Rotation paths and how fast each direction turns (degrees per step):
Each turn is a multiple of 5 degrees from 10 to 175, or 0.
Each row of a path follows its step; steps can be skipped.
path 1
step 0: [ 0.81 -0.75 -0.07 -1.03  0.56  1.45 -2.01 -0.82  2.28  0.82  0.08 -0.85
  1.89 -2.30  0.53  0.52 -0.24  0.76 -0.10  0.31  2.07 -0.66  2.18  1.70
 -2.43 -0.49  1.22  0.39 -1.47  0.35 -2.22 -0.12  1.15  1.18  0.78  2.74
 -0.17 -1.47  1.42 -0.77 -0.17  1.38 -0.90 -0.03 -1.32  1.47 -1.28 -1.02
 -0.22 -1.29 -1.12 -0.39]
step 1: [ 0.45  0.02  0.19  0.53 -0.54  0.70 -0.30 -1.04 -1.07  1.27  0.51 -0.21
  1.67  0.36 -1.11 -0.93 -0.49  2.20 -2.66 -0.55 -0.99 -1.93  1.30  2.05
 -0.47  1.48 -0.93 -1.45 -0.82  0.83 -1.74 -0.95  1.04 -1.43  1.42 -0.72
  0.26 -0.90  0.15 -0.41  2.31 -0.27 -1.47 -0.27 -0.91  2.44 -0.94 -3.35
  1.17  1.76  0.47  0.55]
step 2: [ 0.16 -2.59  1.42 -0.87  1.77  1.97 -1.40 -0.25  1.02  0.11 -1.08  0.07
  0.15 -1.62 -2.56 -0.42 -0.69  1.33 -2.47  0.30  0.27 -2.04 -1.80  0.75
 -1.30 -0.09  0.15 -0.66 -1.77  1.29 -0.13  0.53  0.70 -0.52 -1.86  1.39
 -0.08  0.38 -1.98  1.27 -1.16  0.78  0.10 -0.56 -1.92  0.96 -0.05 -2.25
 -0.36 -1.22 -0.39  0.62]
step 3: [ 0.99  0.78 -0.67  0.57  2.30 -1.83  0.00 -2.44  1.37 -0.45  0.41 -0.89
  0.10  0.85 -2.42  0.96 -1.23  0.09 -1.20 -0.07  0.93 -0.60 -0.60  1.35
 -1.02  0.74 -0.68 -1.25 -0.74  0.80 -2.01 -0.37  1.74  0.70  1.10  1.50
  0.42 -0.14 -0.40  0.50 -0.05  0.75 -1.08  1.30 -0.64  1.21 -3.14 -0.70
  2.65  0.33 -2.91  1.00]
step 4: [ 0.00 -0.39 -0.50 -0.56  1.17  0.30 -1.14  0.10 -1.29  0.19  1.10  2.14
  1.60  1.16 -2.09 -1.20  0.46  2.77 -2.52 -0.11  0.62 -0.75 -1.53  0.18
 -0.03 -2.17 -0.70  0.15  0.75  1.04  1.28 -1.02  0.46  0.82  1.20  1.96
 -0.53  1.65 -0.01  0.95  0.17 -2.37 -0.14 -0.01 -1.65  1.05 -1.43 -1.71
 -0.07  1.40 -0.40  2.65]
step 5: [ 0.09 -0.12  1.68  0.40  1.64 -0.09 -0.07  0.76 -2.48  0.25  2.56 -2.86
 -1.00 -0.32 -2.61 -0.69 -1.36  0.32 -0.07  0.36  0.62 -1.45 -2.93  1.07
 -1.42  0.70 -0.37 -0.28 -1.40  0.19  1.14  1.77  1.17  0.22  0.42  0.41
  0.79  1.46  0.28  2.39 -1.52  0.11  0.47  0.68 -0.58 -0.23 -2.13  0.34
 -0.79  0.47 -2.04  0.38]
step 6: [ 0.10  1.02 -0.69 -0.80  2.70 -0.24 -0.21 -2.66 -0.64  0.94  2.33 -0.12
 -2.14 -1.06 -1.86  0.54  0.50  0.74  0.78  0.08  2.21 -0.79 -0.06  0.05
  1.28 -0.68  1.64  0.13  1.99  0.49  1.03 -3.08  0.51  0.41  2.23  1.70
  0.39  1.24  1.08  1.13 -1.50  0.72  0.69 -1.22  0.08 -0.14 -1.15 -0.37
  0.97  0.67 -0.69  1.51]
step 7: [-0.83 -0.27  0.57  1.13 -2.67 -1.98 -1.29 -0.05 -2.19  1.44  2.80  0.56
  1.54  0.16 -0.76 -1.62  0.19  1.21  1.20  0.34 -0.36  0.01 -1.68  2.56
  0.21 -0.39  0.93 -0.95  0.49 -0.43  0.75  0.98  0.89  0.48  1.70  1.54
  0.58  2.12  2.03 -0.54 -2.69 -0.23 -0.01 -1.48 -0.43 -0.63 -1.09 -1.34
 -0.08 -0.39 -0.07  1.12]
step 11: [-2.18  0.52  2.95  0.12  0.76  2.79 -0.68 -0.21 -1.45 -0.57  0.44 -1.56
  1.35  2.78 -0.06 -0.61 -0.75  0.98 -0.41  0.85 -0.20 -0.37  2.14  0.52
  0.49  0.84 -1.18 -0.78 -1.63 -1.85  0.11 -0.61  1.23 -0.53  2.30  1.61
 -0.81 -1.08 -0.38 -0.33  2.10  2.64  0.00 -0.63 -0.84 -0.98 -0.28 -1.28
  0.21 -0.41 -0.36 -0.66]
step 12: [-0.60 -2.71  0.15 -0.04 -0.12  2.59 -1.56 -1.39  0.38 -1.85  0.82 -1.98
 -0.28  0.16 -0.09 -0.69  1.35 -1.13 -2.63 -0.46  1.51 -1.20 -0.12  0.03
  1.09  1.65 -1.43 -2.24  2.68  1.47 -0.01  0.00 -0.08  0.60  0.45  0.35
 -0.08  0.09 -1.04 -0.41  0.34  2.66  0.46 -0.58 -0.36  1.22 -0.24 -1.64
 -0.76 -1.92  0.46  1.15]
step 13: [-1.69 -0.72 -0.22  0.84 -0.21  1.77  0.02 -1.51  0.32 -2.45 -1.27 -0.96
  2.96  1.30 -2.23 -1.73 -0.27 -1.88 -1.68  1.00  0.17 -1.06 -0.43  1.57
 -1.04 -1.67  0.51  0.89 -0.18 -0.74 -1.53 -0.50  0.10 -0.42  1.61  2.43
  0.71 -0.42  0.39 -0.80 -0.75  2.07 -0.89  0.71  1.73 -0.33 -1.71 -0.51
  1.34 -1.00 -0.73  0.00]
Directions:
[-0.26 -0.36  0.51  0.75  0.11 -0.11  0.23  0.44 -0.19 -0.16  0.03  0.16
 -0.20  0.02  0.18 -0.08  0.13  0.26  0.29 -0.14  0.41  0.30  0.01 -0.01
 -0.48 -0.61 -0.41  0.34  0.40 -0.05 -0.15  0.42  0.71 -0.79  0.23  0.49
  0.31 -0.42  0.01  0.01 -0.20 -0.19 -0.22 -0.11  0.06 -0.07  0.54 -0.38
  0.54 -0.12 -0.63 -0.65] => 170
[ 0.21  0.21  0.19  0.22  0.17  0.40 -0.32  0.25  0.00  0.29 -0.33 -0.23
  0.60 -0.13 -0.09 -0.01  0.21  0.74 -0.02  0.43 -0.23  0.67 -0.45 -0.60
  0.28  0.23  0.80 -0.20  0.37 -0.19 -0.49  0.32  0.67 -0.35 -0.54  0.43
 -0.58  0.10  0.40 -0.04  0.20  0.18  0.52  0.10  0.30 -0.10 -0.27  0.29
  0.00 -0.21 -0.06  0.22] => 160
[-0.15 -0.37  0.11  0.04 -0.25  0.08 -0.88  0.28 -0.04 -0.45  0.27  0.21
  0.04 -0.21 -0.28 -0.03 -0.15  0.11  0.49 -0.42 -0.25  0.57 -0.15 -0.29
  0.47 -0.43 -0.11 -0.66  0.13 -0.08  0.73 -0.39 -0.40 -0.08 -0.66 -0.17
 -0.50 -0.23  0.21  0.20 -0.22 -0.10 -0.60 -0.11 -0.61  0.43 -0.26 -0.47
 -0.12 -0.35 -0.06 -0.28] => 145
[ 0.14 -0.01 -0.04  0.43 -0.33 -0.11  0.22 -0.45  0.83 -0.44 -0.48  0.28
 -0.25 -0.47 -0.33  0.35 -0.10 -0.72  0.22 -0.49 -0.18  0.21 -0.01 -0.38
 -0.21  0.21  0.54  0.13  0.51  0.17 -0.11 -0.61  0.57  0.45  0.26  0.30
  0.51 -0.04  0.19  0.67 -0.44  0.50  0.14 -0.07  0.00  0.10 -0.20  0.04
  0.01 -0.42 -0.15  0.16] => 110
[-0.37  0.24  0.03 -0.42 -0.02  0.24 -0.11  0.46 -0.45 -0.45  0.13 -0.64
  0.21  0.04  0.23 -0.27  0.44  0.22  0.01 -0.45  0.07 -0.14 -0.28 -0.45
 -0.15  0.11  0.26 -0.26  0.01  0.09  0.24 -0.50  0.11  0.56  0.90 -0.04
 -0.12 -0.29 -0.25  0.00 -0.14 -0.26  0.28  0.69 -0.26  0.47  0.63  0.75
  0.27 -0.27 -0.58  0.09] => 55
